128 stands for zero in the data rows.
Here are some points, each followed by its number:
[113 150 118 111 122 140 126 158 197 119 138 198  91 203 127 122 193 159
  92  43 113 122 139  91 133  21  52  89 148 118 155 195  63 115 133 110
 102 134 136 161 152  92 159 122 162  80  65  91 130  67  96 129 124 112
 163 143 126 137  83 169 189 149 111] 0
[129  93  76 122 255  32   0 131  42  69 115  28 103   6 184 208 136  37
  91 148 142 102 109 190 179 178 149 118  30 197 113  47  97 177 111 230
  79 200 206  38 102 118 201 226  96 255 148 210 199  48 165 168  81 102
 147 118 132  95  85 104 125 129  89] 1
[ 93  89 156 117  99 162 184 147 155  99 104 200 143 207  96 158 185 118
 121  89 128  92 109 148 153  88 142 108 139 125  76  90 133 186 102  83
 189 161 105  98 151 111 126 129 122  99 121  77 101 148 130  52 184 180
 164 144 136 111  92 165 152 127 123] 2
[226 137  93 139  88 143  51  36 157 185 180  19  81 132 248  89  51  71
 189 255  59 104 129 170 117 224 140 178 137  91 139 186 176  70  60 153
 125   0 119 174 116 105 146  92 113 180 129 219 177 124  76 242   5  93
  74 190  80 160 181  81   0  99  31] 3
[150 155 164 210 104 166 163  49   0 104  84 137 213   0  51 180 103 106
 171 253  96 212 147 173 106 245 220 139  83 168 121 125 165 128 137 251
 117 145  72 140 150 195 122  78  27 159 165 207 131 193 213 130 101 178
  82 168 108 109 187   0  67 160 117] 4
[ 90  65 180 197 116 123 186  98  73 114  67 177 175  71 103 147 145 107
 117 107 107 199  84 102  96 167 154 133  80 136 166 136 149 147 177 229
 170 173  62  96 158 127 121 118 115  57  87 107 133 138 173  86 166 124
 118 108 176  83 146  40 187 122 162] 5
[127 128 106 116 116 120 110 116 158 159 131 117 121 136 149 103 125 137
 139 119 129 139 120 111 112 102 102 139 132 132 159 140 120 111 148 116
 140 107 139 147 133 118 122 136 163 145 114 142 113 138 106 146 105 111
  92 121 139 136 134 125 116 119 126] 6
[130 122 150 121  87 132 143 121 155 126 133 162 103 157 132 124 167 140
 135 121 117 114 115 120 125  98 128 123 137 102 115 150 128 136 126 126
 149 111 126 148 135 114 133 105 140 103  93 121 124 120 111 106 138 125
 123 133 124 114 127 111 128 126 106] 7
[ 82 148 111 133 161 105 143 145  99 127  73 172 149  88  95 155 137 128
 109 111 154 149 140 131 145 130 114 127 101 176 169 111  98 133 154 158
 120 171 141 124 140 157 144 145 112 162 142 115 128 119 146 162 129 123
 139 108 145 142 121 131 168 121 142] 8
[150 163 149 146  54 166 165  97 193 176 103 183  62 236 146 134 186 146
 138 180 100 102 145 140 169 121 114 107 177  82  53 164 125 163  97 126
 189  78 121 177 148 108 105  46 130  76 115  88 124  85  76 147 137 179
 129 154  99 157 131 103  73 143  39] 9
[107 124 133 106 101 115 147 147 178 127 142 163  71 190 135 126 172 144
 113  67 128 131 102  86 131  64  83 107 139 113 162 168  97 141 136 115
 155 118 139 137 158 117 127 125 186  92  84  94 111  99 103 131 143 113
 138 103 129 116  99 146 164 103 118] 10
[ 87 143  70 114 229 115 112 198 139 120 160  99 153  70 101 137  88 157
  79  75 158 110 172 122  99 119  71 135 100 163 175 102 127  72 164  88
  35 164 166 111  82 162 141 187 134 142 157  95 151 124 145 161 126  89
 169 119 134 151 112 212 201 118 220] 11
[161 125 125 126 118 127 100 126 127 131 167  97 125 151 147 105 116 131
 132 145 128 125 134 127 113 135 137 145 148 113 109 128 144 113 103 104
 126 105 116 115 100 127 108 134 132 120 126 141 138 153 139 102 103 137
 120 153 118 124 144 126 101 138 142] 12
[142 117 168 112  38 158 197 140 197 151 109 195  74 255 127 111 199 148
 128 130 150  71 113 141 167  67 145  93 194  52  27 134 126 181  89  60
 211 113 126 143 153  96 101  73 148  35 103  41  83 114  81  56 190 194
 154 138 122 124 107 144 120 134  99] 13
[221 131 154 219  57 196  84  13   0 140 204   0 255  42 140  25   0  86
 252 255 103 183 171 155  14 255 255 255 140 192 136 111 255  18 137 145
  74  48  35 151  83 177  44 114  29 158 226 255 194 255 187 129  15 128
  18 184 145 117 255  13   0 181 225] 14
[134 123 142 143  85 154 165 123 165 158 106 155 111 192 147 121 130 138
 142 134 120 110 132 127 132 128 122 128 155 122  85 150 127 147 132 116
 179  94 123 141 132 108 121  89 139  76 122 106 112 110 129 132 145 149
 120 142 128 140 125 139 116 110 104] 15
[112 104 130  89 143  93 128 139 147  89 129 173  79 123 134 195 208  98
  84 143 122 101 106 158 167 120 159  84 103 104  87 132 101 190  79 160
 134 153 147  87 160 138 209 140 119 169 125 116 112 130 141 124 170 139
 163 140 105 100  86 135 146 104  76] 16
[ 31 108 137  67 180  60 157 255 169 118 143 176 153 114  81 129 170 203
  56   0 191 128 121  84 120   0  88  60 134 126 151 119  19 189 190  34
  77 199 178 102 106 104 191 176 221 102 105  61  46 134 136  10 246  74
 178  59 167  80  50 255 255 135 255] 17
[118 126 114 103 124 111 142 124 150 141 145 133 134 167 120 116 132 127
 133  94 134 120 115 110 109 111 111 129 138 142 133 135 106 137 127 111
 140 124 134 127 134 125 125 135 166 148 137 119 106 151 128 133 135 129
 117 133 136 120 109 160 149 124 137] 18
[115 101 126 138 194  97  87 118  65 102 132  50 174  36 140 132  61 129
 130 103 137 166 112  99  83 162 149 184  92 201 184 107 134 103 179 172
  79 161 131 114 109 142 160 175 128 164 139 200 142 132 168 135 106  75
 112  93 161  92 139 119 158 113 191] 19
[130 141 147  74 148  50 138 187 164 123 160 193  51 183  99 129 184 131
  87  60 161 113 134  80 173  76  90  66 130  67 137 116 103 160 111 102
 119 134 185 101 125 132 128 141 214 131 119 100 142 106 134 135 198 116
 171  78  93 136 101 166 197 127 117] 20
[154  97  44 140 255  36   0 108   0  57 208   0 255   0 102 151   2  71
 128 142 147 251 133 133  79 238 162 188   0 247 255  91 195  39 159 255
   0 200 141  52 102 224 143 249  95 255 201 255 223 229 231 232  18   0
  79  92 110 112 178  67 151 173 204] 21
[128 100  92  82 155  88  68 151 147 149 194  68 132  95 172  90  93 111
 124  84 125 132 102 108 103 117 110 147 105 134 191 135 111 111 131 119
  87 100 147 105 127 114 159 175 181 183 122 163 122 148 123 149 104  63
 102 114 128 118 131 169 144 112 156] 22
[102 141  82 154 168 151  94 137  93 129 115  96 137  57 125 138  66 133
 123 174 118 157 183 163 112 146  96 166 109 174 142 123 170  71 129 109
 125 108 122 151 109 160 103 178 109 140 137 139 104 139 132 178 108  87
 132 123 129 136 158 117 117 107 177] 23
[125 138 122 127 102 151 160 153 148 132 101 165 123 145 122 131 140 146
 122 109 130 113 140 128 151 122 113 135 142 142 115 134 118 110 120 104
 125 125 124 137 148 130 134 113 115 121 121 101 122 101 119 139 129 134
 142 134 121 152 120 131 134 124 107] 24
[101 126 138  85 118 103 140 173 140 122 139 150 144 136 107 113 163 153
 121  52 147 121 117  95 130  70 106  89 142 123 131 123  85 158 150  97
 103 164 134 119 142 118 131 156 157 134 122  96  85 150 127  76 177 129
 151 112 142 105  82 169 180 140 154] 25
[ 59 118 107 100 255  23  77 159  67 105 157  60 181   0 129 147 104  87
  79  56 152 171 101  94  82 141 114 128  54 195 224  96  84 135 184 165
  45 188 159  71 121 153 174 211 166 206 136 180 129 136 185 163 106  58
 133  85 154  89 117 175 209 112 190] 26
[191 162 139 243  84 255 101  88  98 196  87  36 208 222 197  98   5 150
 206 255 140 116 167 241 128 246 194 242 187 128  61 120 255  27 108  71
 170  61  62 215  68  64  44  75   0   0 171 142 202  89  73  77  32 188
  94 206 156 229 245  98   0 164 132] 27
[ 96 122  90  98 150  93 128 167 157 123 138 145 114 121 105 127 156 152
 107  58 130 126 127  92 122  78  75 125 121 127 139 127  96 127 150 116
 100 142 160 125 129 131 142 141 179 153 124 108 112 113 122 124 148 101
 153  96 122 118  99 153 186 128 153] 28
[165 139 164 117  83 179 155 138  94 125 144  89 249 108 125 101  53 162
 124 122 152 138 115 120 107 131 164 168 150 169 140 121  76 116 137 112
  89 137  95 147 151 138 119 130  75 104 175 127  90 177 114  81 156 114
  79 119 155 138 149 166 108 135 193] 29
[ 72 129 130 134 164  89 150 146 133 109 111 185 107 120  81 140 161 131
  85  67 147 131 112 128 140  85 106 107  90 138 186 116  98 132 131 142
 133 178 128 109 127 136 141 151 152 125 115  95 123 129 158 130 159 117
 151  88 136 118 110 143 206 102 137] 30
[ 82 128 118 111 149  98 144 171 146 121 123 158 130 123  94 133 159 153
 102  56 150 131 125 104 140  79  95 107 120 132 142 132  82 143 151 109
 111 172 139 104 134 125 137 150 154 131 123 100 105 134 141 103 162 123
 150  99 139 120  96 152 193 138 153] 31
[ 78 135 176 104 104  87 188 136 216 156 135 223  29 236 132 161 247 122
  76  78 108  90  97 118 144  50 121  53 134  46  73 161  85 213  97  85
 210 110 148  93 142 115 183  84 199  38  71  34  72  83 104  97 189 144
 145 123 109  96  61 145 183  87 105] 32
[147 139 125 143 122 139 100 102 103 133 140 101 152 104 140 117 105 118
 152 149 119 141 136 134 107 148 129 149 123 150 153 140 129 100 132 150
 115 108 111 146 132 128 113 124 111 146 130 171 142 141 131 142  92 117
 106 130 122 132 152 106  85 143 121] 33
[ 85 138 107  99 218  99  88 193 106 155 164  96 163  83 139  92  64 139
 103  19 147 198 130  96  70 111  59 119 100 148 219 129 100 103 198  86
  71 171 134 113 108 122 103 206 190 111 136 122 126 144 165 157 126  62
 121  83 151 123 119 228 201 126 234] 34
[191 168 145 111  49 164 178 116 150 175 112 126 128 210 128  89 103 153
 164 190 178  35 163 131 148 141 182 198 220 148  62 102 164  92  80  95
 142  52 143 174 130 118 130  95 133 152 164 110 147 102  55 149 104 152
 135 137 112 197 173 121  34 116  86] 35
[125 104  99  40  99  70 112 168 255 157 166 190  25 204 155 106 198 119
  86  46 123  93  95  95 155  21  62  94 157  71 151 172  86 164  93  84
 155 104 165 113 160 106 172 149 249 155  92  65  93 119  53 146 180  92
 141  80  95 106  70 200 187  69 100] 36
[ 99 133 137  96 145 101 132 181 151 127 133 147 121 148 118 114 153 156
 114  41 153 107 120 109 137  68  94 100 129 118 152 115  91 153 156  89
 120 160 137 116 134 113 124 166 171 113 109  82 104 138 122 114 175 108
 150  92 138 108 111 196 186 121 162] 37
[170 124 207  87   0 192 226 110 220 152 105 250  55 255 118 131 243 154
 130 126 117  62 105 110 181  54 147  53 222  36   0 144 152 208  59  55
 236  93 141 157 169  95 106  34 170  18 103  12  75 109  57  52 212 221
 158 171 102 116  72 144 126 133  63] 38
[174 143  72 161 172  85   0  50  33  74 136  49 135  42 136 193 104  41
 163 255  66 125 156 231 153 201 175 158  66 135  43  68 164 163  68 230
 120 149 146 133  91 139 121 134  34 255 196 255 185 159 113 153  66 179
 140 181  88  96 143  29   3 182   7] 39
[127 140 144 161 149 144 123 114  92 101 103 157 123 107 123 170 149 113
 120 154 124 155 136 164 148 127 141 119 106 148 150 112 141 132 111 177
 130 155 130 129 135 144 129 122  81 131 123 137 157 103 144 138 102 147
 119 143 129 123 120  93 116 129 118] 40
[186 104 124 111 131  76  54  30 129 147 255   0 214  36 171  95  30  39
 200 210  82 181  97 142  72 222 170 182 118 112 210 208 159 100  64 139
  62  25 105 100  86 156 149 154 180 252 191 237 110 254 155 198  16  57
  84 144  99  84 195 136  58  86 121] 41
[ 97 115  90 112 224  42  53 156  87  92 150  71 174  11 125 116 101 104
 105  48 155 168 121  83  93 122  98 116  69 192 217 121  85 114 171 155
  49 187 161  67 126 136 124 222 152 214 127 175 139 142 184 162 117  57
 110  86 167  94 108 150 182 124 209] 42
[ 60 140 169 150 144 133 247 182 131 126  68 227 141 137  39 173 193 152
  86  25 167 125 115  94 164  86  91  68 116 164 154 114  69 191 171 151
 119 179 125  87 157 153 132 142 121 100 149  42  90 143 178  93 227 167
 179 116 167 145  75 162 255 130 165] 43
[147 153 136 165 109 173 158 114 149 185  50 146  81 198 176 159 134 140
 124 176 108 126 144 163 149 165 124  96 155 125  90 157 121 158 103 121
 187 126 133 173 152 108 158  85  82  49 101  90 127  55 104 151 110 173
 123 151 127 182 116 127  99  97  90] 44
[ 95 143 129 109 103 121 194 150 180 124  95 228  70 193  78 157 223 155
  91  92 132  92 127 121 166  70  89  71 136 102  89 148  94 189 121 118
 170 156 149 135 152 131 128 110 158 108 125  51  85 109 114 111 197 180
 163 121 131 135  73 145 182 118  97] 45
[ 88 157 107 141 211 116  83 154  74 122 152  62 192  33 122 129  87 119
 100 113 134 176 145 139 100 151 109 142  76 172 189 112 107  90 163 116
  44 159 137 128 120 133 158 169  97 150 139 187 139 138 178 148  83  92
 149 123 122 127 134 162 145 140 180] 46
[116 136 139  97 111  98 141 151 135 114 161 133 122 124 105 112 158 142
 117  81 137 134 119 109 131  93 113 113 131  96 128 130 105 138 138 111
 114 142 131 123 139 127 136 131 154 131 122 125 107 137 133 104 149 123
 140 107 129 109 111 146 157 149 143] 47
[ 85 111  96 118 175  83 118 193 147 145 146 159 114 120 109 108 135 143
 101  36 154 166 139  99 121  74  70  94  96 122 188 149  87 103 164  94
 120 169 139 115 108 126 120 163 188 115 114 111 103 137 145 118 153  95
 143  80 139 131 108 173 214 128 186] 48
[172 141 137 138  62 160 137  80 121 136 140 106 122 153 127 110 117 136
 163 204 105 123 142 136 108 171 150 146 159  91  72 158 168 104 106 114
 158  87 110 141 128 128 101  77 117  79 137 143 136 137 127 123 113 165
 111 157 108 126 151  93  67 153 120] 49
[  0  89  56  49 255   0 141 255 193 141 135 176  81 120  86 130 170 140
  13   0 201 113  85  45 128   0  15  59  94 127 180 102   9 206 172  48
  89 203 199  56 123 103 169 200 255 178 110  35  80 125 173 111 242  58
 213  28 167 121  28 255 255 105 216] 50
[115 148 133 150 150 140 138 116  97 120  80 131 164  91 106 139  93 133
 126 131 136 151 140 124 128 154 132 145 113 186 173 117 119 111 151 169
 111 155 121 125 131 135 134 140  92 150 146 137 146 125 146 149 106 127
 117 125 141 146 136 104 121 120 125] 51
[155 134 125 139  86 133 132  95 147 147 133 139 116 175 131 135 135 126
 143 167 109 117 130 132 132 142 155 141 145  96  98 134 152 121 105 139
 167  92 128 150 121 136 120  84 133 103 135 128 137 115 103 135 121 147
 111 143 108 137 157  85  88 146  93] 52
[ 51  78 122 104 195  77 157 175  72  81 163 122 204   0  64 124 119 152
 103   0 147 168  95  86  15 107 111 146  75 152 207 127  76 118 187 133
  24 208 110 105 136 139 136 169 150 147 122 139  67 183 204  82 177  53
 121  63 156  41 112 189 241 111 255] 53
[132 131 133 135 123 133 115 111 110 112 128 127 117 112 134 131 148 119
 137 164 120 128 130 142 124 138 135 128 114 110 106 115 144 121 132 146
 151 132 117 127 138 132 106 118 107 133 128 143 136 121 130 118 123 152
 124 130 132 114 130  93 106 143 129] 54
[157 140 134 146  91 140 141 104 124 121 136 126 136 113 110 150 133 131
 142 194 114 121 146 139 132 164 151 148 140 124  88 139 152 122 102 145
 119 100 124 139 133 161 138  97  98 144 140 146 119 135 122 139 111 143
 123 153 116 130 128 100  89 125 109] 55
[ 87 127 107 108 163  94 106 153 135 118 155 125 153  94 135 121 123 137
 110  59 131 147 115 106  99 107  94 127 102 148 195 143  95 108 152 131
  80 155 130 119 126 130 141 176 156 147 104 131 129 139 136 139 124  78
 121 108 148 119 129 153 181 118 158] 56
[126 122 135 128 124 128 131 126 124 126 127 139 124 119 127 130 138 128
 128 127 126 132 122 131 129 127 132 123 122 122 133 128 132 132 128 137
 134 132 123 127 132 131 123 125 126 127 121 127 127 131 131 123 134 129
 122 123 127 120 129 118 129 124 124] 57
[117 119 153 115  65 176 214 134 225 174 108 186  81 255 119 127 184 186
 105  76 142 101 129 114 149  69 111  89 180  41  28 157 141 153 103  51
 185 121 145 160 127 118 122  58 177   0  93   0  85  94  92  87 192 158
 154 129 119 143  99 166 175 112 133] 58
[124 143 191 125  28 151 231  94 151  98  85 213  96 221  67 128 219 128
 156 158 109 105 116  95 175  99 154  58 172  69  34 100 134 184 118 118
 239 139 106 137 203 104  91  67 116  90 130  85  87 136 131  45 191 239
 121 140 114 107  94  77 111 180  71] 59
[138 138 101  83 104 118 135 150 226 146 149 172  36 211 146 102 188 169
 108  66 113  92 125  79 167  29  49  80 164  81 141 161  95 137 136 106
 167  86 162 151 155 110 113 111 201 126  60 101 123  71  84 146 145 108
 166 125 109 128 102 146 167 109  74] 60
[144 113 169 117  42 139 162 104 192 160 128 169  98 229 148 107 175 133
 130 106  75 159  63  88 122 100  95  82 141  77 163 208 103 126 109 139
 166 106  99 149 164  99 146  88 190  53  62 111  98 113  84 105 125 122
  89 174 135 137 114 105 142 127  86] 61
[102 140 107 163 185 150 127 113  98 134  66 137 175  76 108 135  59 120
 142 125 123 158 139 134 111 171 119 169 101 233 202 106 114 115 176 185
 123 157 121 132 121 144 130 160 103 178 166 141 136 144 145 183 102 120
 112 120 156 151 153 109 147  93 133] 62
[129 122 132 119 119 130 119 136 140 112 145 116 121 120 129 113 126 131
 144 104 128 110 146 112 133  98  84 129 128 140 172 164 130  99 152 133
 127 108 114 127 144 108 129 129 124 139 108 150 139 106 127 129 117  99
 135 110 103 126 118 136 131 122 116] 63
[130 100 120 140 230  97  65 118  60  98 148  98 179  11 139 143  67  90
 106 115 130 187 126 124 118 174 135 138  67 192 198 116 119  91 138 186
  48 172 120  92 117 162 135 200 124 201 142 189 164 171 189 169  98  88
 126 118 134  93 149 107 157 119 140] 64
[113 114 111 123 121 122 126 143 147 151 155 107 125 113 138 110 126 142
 131 108 118 137 121 114  92 116  96 127 118 107 150 146 137 110 149 102
 128 114 133 136 129 129 120 141 154 107 109 123 112 147 128 131 126 107
 111 114 139 125 131 148 147 115 170] 65
[162 131 123 161 116 160 118  98 116 139 112 106 146 147 143 119  83 122
 166 178 129 117 131 142 116 167 150 176 149 155 135 115 158  97 126 145
 146  89 117 135 112 130  99 122 109 135 151 148 158 132 110 147  94 131
  99 139 140 151 169  97  78 128 120] 66
New points follow, each followed by the numbers of its two nearest points above by angle, seen from the average point of the numbered points, smallest number first.
[ 80 130 157 140 142  76 149 148  57  91 174 105 211   0  64 122 119 119
 122 106 153 174 117 123  77 146 161 136  93 143 181 101 106 122 176 142
  75 180  92 104 139 158 127 167 105 149 152 187  96 188 191  71 147  83
 103  82 158  80 157 129 147 162 210] -> 19 53
[135 113 155 123  85 119 150 122 115 102 124 182 136 150 101 130 177 142
 156 130 131 127 115 128 138  99 153 100 120 110  86 113 118 162 127 152
 157 143 109 127 143 108 114 115 109 125 115 131 114 151 140  49 167 160
 128 152 127  97 112  82 121 166  93] -> 2 59
[113 132 146 128 121 137 178 121 112  99 111 188 124 100  85 169 167 120
 102 144 112 139 136 130 129 115 132 103 120 124 108 149 132 156 129 154
 131 136 111 129 142 151 147  96 120 113 132 115 115 144 160 130 166 156
 150 124 113 115 111 108 145 113 125] -> 16 59
[111 108  40  84 166  46  21 114 175 149 203  50 139  87 190  86  69  87
 152  51  92 128 100 116  94 110  61 185  94 202 253 178  81  89 130 149
  61  56 133 107 104 116 137 230 215 255 133 201 137 171  94 204  61  14
  86 126 141 133 115 153 134  89  99] -> 22 56
[149 120 111 130 212  64  24  97  40  73 150  41 149  19 158 177 110  69
 115 173 122 142 121 176 121 185 178 119  77 160 133  97 131 140 102 206
  52 174 146  87 109 145 170 192  74 241 159 212 170 132 170 148  87 125
 132 162 128  93 109 107 100 157 105] -> 1 39
[115 127 139 140 123 124 137 132 118 123 132 143 142 112 120 138 138 130
 121 109 124 142 122 134 127 121 133 129 121 146 151 135 114 124 127 135
  99 133 111 127 133 133 143 122 122 121 125 125 120 138 143 120 128 123
 135 125 131 127 121 133 147 122 146] -> 4 5
[130 152 134  92  97  97 115 157 185 151 162 132  82 183 139  71 173 145
 142  62 131 114 129 101 151  45  63  70 157  81 133 149  90 147 146  73
 146 107 163 135 142  94  99 124 208 137  89 130 112 111  94 120 150 111
 136  98 118 130 102 150 146 155 111] -> 36 60
[159 118 149 165 106 184 145  94  94 117 151  90 207 114  99 118  62 137
 158 194 132 118 153 150  89 188 214 187 159 148 118 105 187  78 110 132
 106 104  88 136  91 149 115 110  72  96 167 155 155 181 149  89 112 135
 115 166 133 133 192 108  81 157 159] -> 14 27
[116 127 102 130 150  99 114 129 151 133 141 132  86 130 160 156 134 125
 101 131 104 121 127 135 120 141 103 136 109 127 151 144 119 125 121 154
 131  96 141 117 125 132 153 126 151 121 113 141 150  84 132 183 123 104
 114 130 131 149 136 139 140 108 109] -> 1 3
[244 120 160 210  78 249 120  21  77 163 134  34 193 121 168 109   6  76
 230 255 101 132 165 178  92 255 219 208 158 137 112 124 247  37  87 153
 146   4  82 190  91 137  89  60  45  98 178 213 192 151 136 181  27 148
  76 198 120 171 225  57   0 143 110] -> 14 66
[ 66  99  75 100 252  62  77 179 157 121 169 126 122  36 142 148  92 111
  68  25 124 152 119  99 103 124  56 116  53 172 245 160  89 100 153 153
  52 138 157  98 112 140 195 200 195 184 109 136 139 137 178 227 119  32
 148  84 117 123  93 196 235  60 159] -> 26 56
[165 103  77 100 255   0   0 159  43  58  68  30  77   9 230 235 121   8
   0 114 168 130 110 208 222 203 163  49  17 226  87  35  46 248  70 255
   4 255 254   5 104 138 255 255  68 255 179 194 199  27 172 196 112 148
 213 160 152  83  22 162 180 101  45] -> 1 26
[ 99 132 142 148 129 127 165 126 122 137 110 150 141 126 102 127 134 121
 132 116 132 132 104 116 107 135 127 136 124 138 164 114 119 134 150 137
 150 133 102 122 148 135 101 141 145 125 142 123 115 154 145 133 146 137
 116 110 165 135 152 125 148 130 135] -> 5 62
[ 90 142 113 138 186 151 150 149  99 148  53 183 142  75 102 178 136 139
 104 104 128 173 129 129 156 127  89 109  89 180 171 125  91 156 164 179
 125 164 142 136 151 156 135 124 114 154 140 102 131 111 133 152 131 133
 135 113 114 154 122 119 196 114 136] -> 8 62
[136 124 182 119  58 145 191 125 180 110 147 207 137 207 125 161 200 112
 143 139  77  98 101 122 125 117 167 103 167 114  72 164 135 178 112 126
 139  86  83 126 159 133 143  87 142  89 103  92  79 179 117 116 167 157
 127 184 120 129 120 144 120 100  82] -> 7 38
[148 131 122 153 124 144 124  97 100 126 144  94 168  92 132 130  82 120
 154 181 116 140 141 136  99 184 156 169 128 146 142 133 162  90 127 145
 110  94 110 132 106 152 131 119 111 133 143 165 154 153 143 152  94 113
 106 149 129 136 171  96  91 125 145] -> 14 33
[104 135 153 149 139 130 154  96  99  74 125 178 162  84 115 152 129  82
 145 158  82 144 119 143 115 141 137 105  79 174 196 138 148 148 151 211
 145 130  71 107 161 121 150 124  78 138 103 152 134 170 146 149 131 116
 125 132 143 108 143 109 129  99  81] -> 4 40
[123 128  99 130 142 117 115 114 147 147 159 127 109  88 153 136 119 114
 122 140 104 132 124 121  93 138 110 154 106 129 184 161 134  93 128 154
 117  89 130 158 140 152 155 136 152 151 111 156 128 110 109 187  94  85
  95 123 110 129 144 133 125  99 123] -> 3 41
[140 137 126 154 105 117 105 116 153 149 156 107 121 137 155  94 113 138
 143 123 107 160 118  94 115 115  94 120 131 110 191 163  94  95 142 129
 142  94 121 156 147 116 100 123 141 116  92 164 141 118 118 140  92 101
 111 126 142 141 141 109 108 133 123] -> 3 6
[140 111 168 134 117 145 150 127  98 114 136 113 149  64 130 140 108 133
 119 154 120 141 120 127  92 168 162 130 121 111 134 135 165 117 122 131
  95 127  94 137 134 143 173 111  89 103 124 159 118 127 158 109 123 111
 118 153 117 117 129 124 127 131 150] -> 4 14
[141 109 128 132 127 125 104 100 103 109 157  98 124  93 148 140 117  92
 128 160 108 124 124 144 116 160 172 139 101 114  88 123 142 128 104 144
 115 121 124 125 130 137 142 110 118 152 122 172 133 137 146 141 123 114
 121 141 113  97 134 101 102 123 112] -> 39 55
[123 147  93 182 189 178 106 102 125 124 116 132 159 128 135 131  66 156
 109 139 115 152 163 144 103 147 106 143 136 144 126 161 130  89 145 117
 118 150  93 145  68  94  97 120 133  74 141 133 152 106 136 140  88 118
 164 146 134 163 140 148 111 135 144] -> 23 27
[146  90 111  64  97  85 110 156 194 125 189 118  71 151 131  94 148 126
 121  80 126  93 112  98 138  88 116 130 144  67 123 127 123 147  82  85
 129  78 161 126 139 122 155 131 196 160 106 130 120 112  99 131 143 100
 130 112  90  96  90 163 139  91 115] -> 36 60
[116 140 134 133 114 143 144 120 143 127 113 130 174 142 105 128 100 124
 140 113 141 120 144 124 123 129 141 171 146 167 144 116 123 102 141 112
 122 122 104 127 121 123 125 127 119 131 157 116 121 137 123 120 119 128
 128 129 140 136 142 132 121 135 157] -> 27 29
[134 122 130 118 107 140 143 119 143 135 131 136 126 147 125 125 139 126
 137 141 115 122 117 125 128 134 141 131 134 117 112 140 131 139 120 123
 141 106 125 133 141 127 131 106 138 125 134 117 118 136 121 127 142 132
 133 139 122 129 136 120 124 125 108] -> 9 52
[110 137 142 119 122 117 168 125 131 122  88 175  94 146 103 156 183 141
 124 114 130 137 122 118 150  98 113  86 129 118 109 125 117 170 142 150
 162 163 148 127 153 127 133 118 129 101 114 108 126  96 144 112 162 161
 154 116 122 113  95 118 163 128 117] -> 45 59
[ 97 119 134 124 125 147 146 139 111 104 131 154 140 120 122 140 128 134
 119 114 118 126 121 118 122 128 119 145 129 141 138 109 139 128 156 137
 127 153 126 117 132 133 133 133 115 115 128 111 115 141 139 112 139 134
 126 118 127 114 117 117 159 114 144] -> 5 43
[147 116 117 113 126 116 117 145 117 113 144 117 131 123 122 108 111 132
 128 132 156 112 133 134 120 131 135 149 136 119 122 117 138 108 126 119
 109 139 134 126 110 138 112 142 130 136 144 115 141 158 133 130 143 130
 139 108 125 121 141 133 122 136 136] -> 12 14
[111 119 127 127 130 129 148 124 121 105 132 152 137 110 104 138 149 129
 125 115 112 128 117 124 112 118 128 125 113 134 138 133 124 130 126 142
 118 141 116 130 146 135 132 129 123 130 116 123 118 153 136 114 139 127
 133 124 131 112 115 123 148 128 127] -> 4 5
[107 134 142  96 100 104 138 168 134 119 120 149 155 168 119  96 130 148
 105  32 163 116 129  72 124  76 119 146 140 180 110 113  97 125 152  76
 122 171 118 129 145 111 137 139 160 114  93 113  84 132 143  92 140 114
 149  92 125 119 110 147 136 144 147] -> 25 37
[147 135 127 149 129 159 130 131 141 149  54 138  93 164 157 134 117 163
 129 157 146 122 127 150 174 154 131 126 146 148 102 124 135 126 113 134
 150 142 162 152 130 109 145 107  88 104  97  96 146  60  95 152 127 146
 131 133 120 158 126  98 104 102  86] -> 9 44
[113 159 101 152 130 111 217 120 166 118  42 255  12 150  72 211 242 137
  75 191 153 125 126 122 223 138  93  62 104  68 102 142 145 173 105 215
 237 132 182 130 147 195 114  79 152 114 111  67 162  67  97 207 165 176
 145 107 103 154 141  20 146  83  21] -> 9 45
[106 146  84 129 185 124 121 159 134 108 117 144 107 110 110 141 114 134
 103 112 142 113 143 132 136 128  99 153 119 144 155 108 143 102 139 135
 105 124 155 129 112 162 128 147 135 147 147  95 151  94 107 191 130 102
 156 100 122 146 132 141 154 103 146] -> 8 11
[ 85 117 140 106 163  91 141 153  81  85 150 123 183  30  99 126 105 137
 124  64 137 138 117 103  91 120 141 159  94 173 185  98 110 114 171 141
  72 162 114 118 138 149 164 165 133 165 125 153 101 168 167 114 139  70
 126  81 131  88 130 146 179 110 177] -> 26 53
[124 123 120 120 160 106 110 146 117 116 139 114 140 106 129 115 107 126
 126  94 137 129 128 111 117 117 114 125 115 147 159 116 115 122 149 126
 108 150 135 117 121 125 129 161 139 154 133 144 126 147 147 130 132 107
 129 109 135 118 119 150 148 117 149] -> 26 42
[174 149 108 145 143 155  80  70 115 171 114  63 105 129 186 132  77  94
 155 185  95 152 134 146 120 181 129 151 129 164 145 126 155 102 109 181
 127  94 134 157 125 123 133 115 114 176 136 183 162  84 108 203  42 119
  89 161 105 153 144  93  60 126  79] -> 3 33
[119 129 135 132 110 120 130 117 101 111 135 130 148  98 102 128 143 125
 142 126 121 151 134 132 108 117 131 122 124 126 118 120 130 132 135 131
 118 150 108 122 129 134 110 117 111 143 132 152 108 150 144  98 127 137
 114 127 130 107 123 107 114 143 155] -> 4 54
